rotation steps, each row followed by its count of steps
The counts run from 0 to 275.
[  5.6 -18.2   5.1  11.1 -12.9   9.3 -45.7   5.9 -10.0   2.6  -4.6  -7.3
   3.8 -43.1  22.6  22.2  20.8   8.1  17.1 -34.8  16.4  -6.5   2.9 -22.4
  12.5  18.2   2.5  16.8   9.9 -16.8  24.3  17.9  -1.1  -9.6 -17.2] : 67
[  1.5   3.4 -37.7   4.7  31.2  -3.5  11.5  -1.7  -2.1  41.0 -22.5  21.8
 -12.4  13.2  -6.1   4.9  -7.6 -21.8   3.4  11.5   0.9 -21.0  13.4 -12.8
 -12.6  -5.6  -3.3  26.0  37.9 -19.2  19.8 -10.6   5.4 -27.8  11.6] : 165
[-12.4   7.8 -62.1  17.7 -19.0  -9.0  20.0  16.1   3.6   8.0 -13.1   5.0
 -13.7  18.7   1.8 -12.0  -1.6 -25.1   3.2  28.3 -26.6   2.3  28.3 -16.2
  10.0  13.4   5.7  12.5  23.1 -14.7 -11.7  -9.2  17.4  -1.0  -2.5] : 184
[  9.7 -11.0 -26.7   2.9  26.3  20.4 -20.1  -6.9   6.1  12.0  -2.5  29.8
  -1.8   0.4  20.6   7.6  -1.7 -12.0  16.3 -36.9  28.8  14.5   9.8 -30.3
 -10.3 -17.7   8.3   8.8   8.7  -7.1   7.0  28.8  13.6 -29.8 -18.4] : 85
[-16.9  18.4 -30.8  17.5 -37.7  -3.0  -9.4   8.9  -9.3  -9.4   9.3  -9.7
  -5.3  -6.0   9.7 -25.4  -4.2  13.8  17.6  32.7  -3.3   0.8  35.7  -7.9
  20.7  32.3   1.5 -25.3   7.4 -19.7  -3.0   3.8   4.5  30.3  -9.8] : 31
[-26.8  29.5 -47.0  -5.0 -33.3  -5.3  18.2  25.9  26.7  15.8  -9.6  12.8
   4.1   5.8  -0.9   9.2  13.0  19.0  -5.4  11.6   3.8 -18.2  24.4 -10.6
   9.3 -23.5  -8.6   0.0  30.2  -5.7  13.6   3.5   8.3   6.1  -8.5] : 205
[-23.3  11.0 -35.1  -6.5 -30.0   6.6  -1.6  21.1  28.2  11.4 -17.0   7.0
  -2.5 -16.2  18.9  25.0  17.3  13.5 -10.5 -14.7  -6.6  -8.8  11.7 -28.4
  -1.6 -10.9   5.9  20.4  37.0 -19.3  27.6   7.6  11.3  -1.2  -8.6] : 209
[ -4.2  -4.7 -17.4   0.9  -9.9  -2.5 -31.1 -21.1 -16.1 -16.1  32.0  -8.5
  -4.1  -0.5  21.4 -13.2 -30.4  -5.4  10.7 -29.2 -16.8  -7.7  17.0 -12.5
  -1.4  36.2  25.1  -5.7 -20.9 -13.2  -6.1  24.2  11.2  -3.6 -34.9] : 111
[-10.1   2.3 -62.8  15.9 -16.3 -11.6  16.3  13.2  15.5   9.0 -14.2   5.5
 -19.7  19.6   5.0  -7.2   0.2 -27.9   4.3  20.9 -25.9   5.5  26.8 -20.1
  10.7  10.1   8.0  17.4  22.8 -18.5  -9.9  -5.5  19.4  -6.1  -5.6] : 185
[ -1.3 -14.0 -15.1   2.0 -19.1 -29.9 -33.3   0.1  39.9   6.7  -4.0  -3.9
 -25.2 -17.6  13.3  14.1 -13.9  19.7  10.5 -20.9   7.4  -5.4  -2.7 -20.4
  21.7 -13.2   4.7   3.0   3.3 -39.5  23.5  18.8   2.7   1.6 -23.2] : 45
[  6.1  -4.0 -15.7  21.2 -32.9 -12.3 -19.0  26.6 -21.1   3.5  -4.8 -14.6
   4.8 -21.9 -12.0   2.2  25.8  15.3  17.8  11.7  26.1 -22.5  22.3  10.2
  47.7   9.7 -20.4  -2.7   8.5   2.9  -1.9   5.8  -9.1   7.9 -25.6] : 221
[-26.7  15.1 -38.5  -6.8 -30.1   4.8   5.6  24.3  31.2  13.9 -16.5  11.7
   0.9  -7.5  16.5  22.2  17.8  12.0  -9.0  -8.6  -7.3 -12.1  14.0 -25.1
  -2.2 -15.1   3.3  16.1  34.2 -14.6  25.4   7.6  13.0   0.4  -6.1] : 208
[-12.0   4.9 -40.1  -1.5  -6.6 -30.9  11.8  -8.2  -6.4  11.4  25.2   0.3
   1.6  28.6 -19.3   5.5 -22.5   0.8   7.1  -8.9  -5.1 -47.9  18.4  22.9
  23.7  -7.3  -0.1  11.7 -13.5  12.8 -14.2   4.1   5.9 -16.9 -24.2] : 119
[ -5.6 -12.5 -15.3   4.0 -17.5  18.7 -26.3  16.6   4.8   7.7 -12.7   3.0
   7.7 -31.7  24.6  31.8  28.1   0.6   3.6 -38.8   8.1  -6.6   3.3 -28.2
   3.5   2.4   3.9  29.8  26.0 -11.7  25.7  13.8   7.0 -17.0 -11.0] : 64
[ 27.2  12.0 -19.1   9.0  14.8  -0.2 -25.1   0.4 -22.4  16.6  -5.9   7.5
 -20.7  -1.6 -10.4 -38.4 -20.4  -4.2   3.2  23.0  20.6   2.9  21.9 -18.7
  -6.1  20.3   0.4 -35.6  17.0 -29.8  11.9  16.1  -8.6   9.6 -17.7] : 8
[-19.5  32.9 -34.2  -0.3 -30.9   5.6   8.1  28.2   3.1  16.3  -0.7  10.0
  20.9  -3.9  -3.0  12.2  24.4  28.8   1.0   6.1  22.6 -27.1  27.2   1.3
  17.2 -21.7 -13.6  -9.9  25.1  12.0   5.2  12.3  -4.0   3.6 -17.2] : 56
[ 35.8 -22.5 -23.8   4.5  17.6   8.9 -34.1  -2.6  -1.0   4.9 -10.9  10.0
 -29.7  -9.8  -2.8 -42.6 -10.7  -5.7  -8.8   8.1  18.9  10.5   3.6 -23.3
  -3.5  16.4  -7.1  -4.1  12.8 -36.0  31.5   8.3   6.7  -6.2 -13.2] : 4
[  8.0  -4.4 -28.6  21.1 -33.7  -6.0  -6.3  33.9 -14.0   6.6  -9.7  -8.0
   6.6  -9.6 -14.5   1.1  33.7   8.9  11.5   9.4  29.1 -17.9  22.5   8.3
  42.5  -6.0 -27.2   4.0   9.4   9.9  -4.1   2.7  -2.6  -1.4 -27.2] : 223
[-16.5  23.2 -45.7  20.8 -41.7 -11.1   3.8  17.0  -3.9  -2.4   2.5 -10.7
  -5.2   4.6   2.6 -15.5   2.1   0.5  14.8  31.6  -9.8  -1.5  39.3  -7.3
  25.1  19.0   2.3 -19.8  12.6 -10.4 -14.4   4.0   6.3  23.5 -17.1] : 33
[-20.9  15.3 -35.2  -0.3 -26.6  17.0   5.2  30.2   9.5  13.5 -13.5  15.5
  16.6 -11.2  13.4  30.6  33.1   8.0  -1.1 -19.3   9.0 -14.3  19.1 -18.6
   4.8 -18.4  -2.6  19.9  32.2   2.4  12.9   8.9  10.5 -13.9 -11.2] : 60
[  3.5 -14.8 -34.4  -1.7  -5.5  -2.4   5.1  12.8 -18.1  14.4  -8.2  -0.2
   2.0   3.1 -15.9   6.4  13.8 -16.2 -19.6  -4.9 -13.2 -48.5   5.0  10.1
   8.5  13.1 -11.2  51.4  18.6   9.3  18.6 -19.8   6.3 -30.4  -7.3] : 143
[-21.5   0.7 -37.4  11.5  14.7 -11.2   8.8  -5.4  21.6  30.7 -19.0  18.2
 -20.0   6.7   8.9  11.8  -8.3  -7.0  21.2  21.8   0.3  -6.1  16.9 -18.1
  -0.2  -2.1  -3.6  25.9  34.0 -27.7  19.1 -13.7  13.2 -13.9  26.4] : 19
[ 11.0 -10.6 -44.4  12.2 -21.0   3.1  -0.4  34.4   4.5   7.0 -13.8  10.9
   2.3  -1.0 -10.0   2.1  36.2   2.3   1.8  -1.4  32.0  -2.0  17.4  -4.9
  34.4 -24.3 -21.7  13.7  14.2  11.4  -1.9   5.6  10.0 -17.2 -27.5] : 226
[ -8.1   6.7 -12.7 -27.3  -5.4  16.1 -27.0 -11.6   2.3  -2.5  21.6   7.1
   1.2 -10.0   6.7 -16.1 -21.6  26.7 -28.5 -32.9  -3.8 -34.2  -0.5  -7.6
 -24.0   8.6   6.7  -2.6   0.0 -10.5  42.7  17.8   8.6  -3.4 -23.7] : 130
[-18.8  -9.7 -18.9   5.7  -2.7   0.8 -26.9 -16.6  24.6   2.8  -2.7   3.8
 -25.9 -19.1  26.7 -12.2 -14.0  18.1  23.0  16.2   2.7   5.8   8.8 -22.4
   0.1  21.0  -5.0  14.2  17.9 -43.6  34.9  -5.6  18.6   7.5  22.9] : 24
[-13.0  -3.0 -29.0 -27.7   0.2   6.9 -14.6 -15.1  25.4   0.4  18.8  15.5
  -4.1   6.2   4.2 -11.4 -21.7  25.2 -26.0 -33.9  -1.6 -32.0  -5.2  -4.1
 -17.6 -10.6  -1.6  20.8  -1.2  -8.2  41.3  10.0  21.4 -18.9 -17.4] : 127
[ 12.2 -10.9 -44.5   9.5 -17.1   7.3   0.5  32.9   8.2   6.9 -18.3  14.6
   3.3   3.0  -6.5   0.8  36.2  -2.6   3.1  -7.8  32.5  -0.9  14.8 -11.7
  28.7 -30.3 -20.3  15.6  16.5   8.1   2.7   8.2  12.4 -17.6 -26.5] : 227
[ -6.6  25.1 -16.4  -5.0 -16.0   3.0  -2.2   8.2 -45.5   9.6  11.6  -5.7
  20.3  -6.8 -12.1  -1.3  -1.7   5.3 -13.5  -5.6 -15.3 -60.5  21.2  11.7
  -4.7  30.7   4.0   0.0  14.7   9.3  11.2   1.0 -12.3  -3.1 -21.6] : 137
[-17.2  -5.1 -46.9 -12.8  -1.5 -21.1  11.1  -8.0  18.7  13.2  20.0   9.1
  -2.0  28.2 -12.9   0.3 -19.6   9.7  -5.6 -15.8  -3.5 -45.0   8.8  14.5
  13.2 -24.6  -7.5  26.0  -7.3   9.9   6.0  -1.0  17.5 -25.4 -17.6] : 122
[ 10.5  -8.6 -45.9  14.3   1.6  13.2   2.1  18.8  -9.1   8.2  -2.3  21.3
  12.2  12.3  -6.0  -6.9  25.0  -9.3  13.9  -7.1  41.8   2.1  22.1  -2.5
  23.1 -23.7 -19.8   8.7   5.0  19.5 -13.3  13.0  13.3 -27.2 -24.9] : 79
[ 19.0  -3.4  -4.2   8.0  13.4  11.7 -38.1   1.5  -6.0  15.8  -7.4  14.2
  -1.8 -22.5  17.1  11.6   1.0  -1.2  18.8 -32.5  35.1  10.7   9.3 -33.3
  -2.3  -7.0   7.7 -13.4  15.4 -21.2  16.0  35.5  -6.2 -10.2 -26.3] : 235
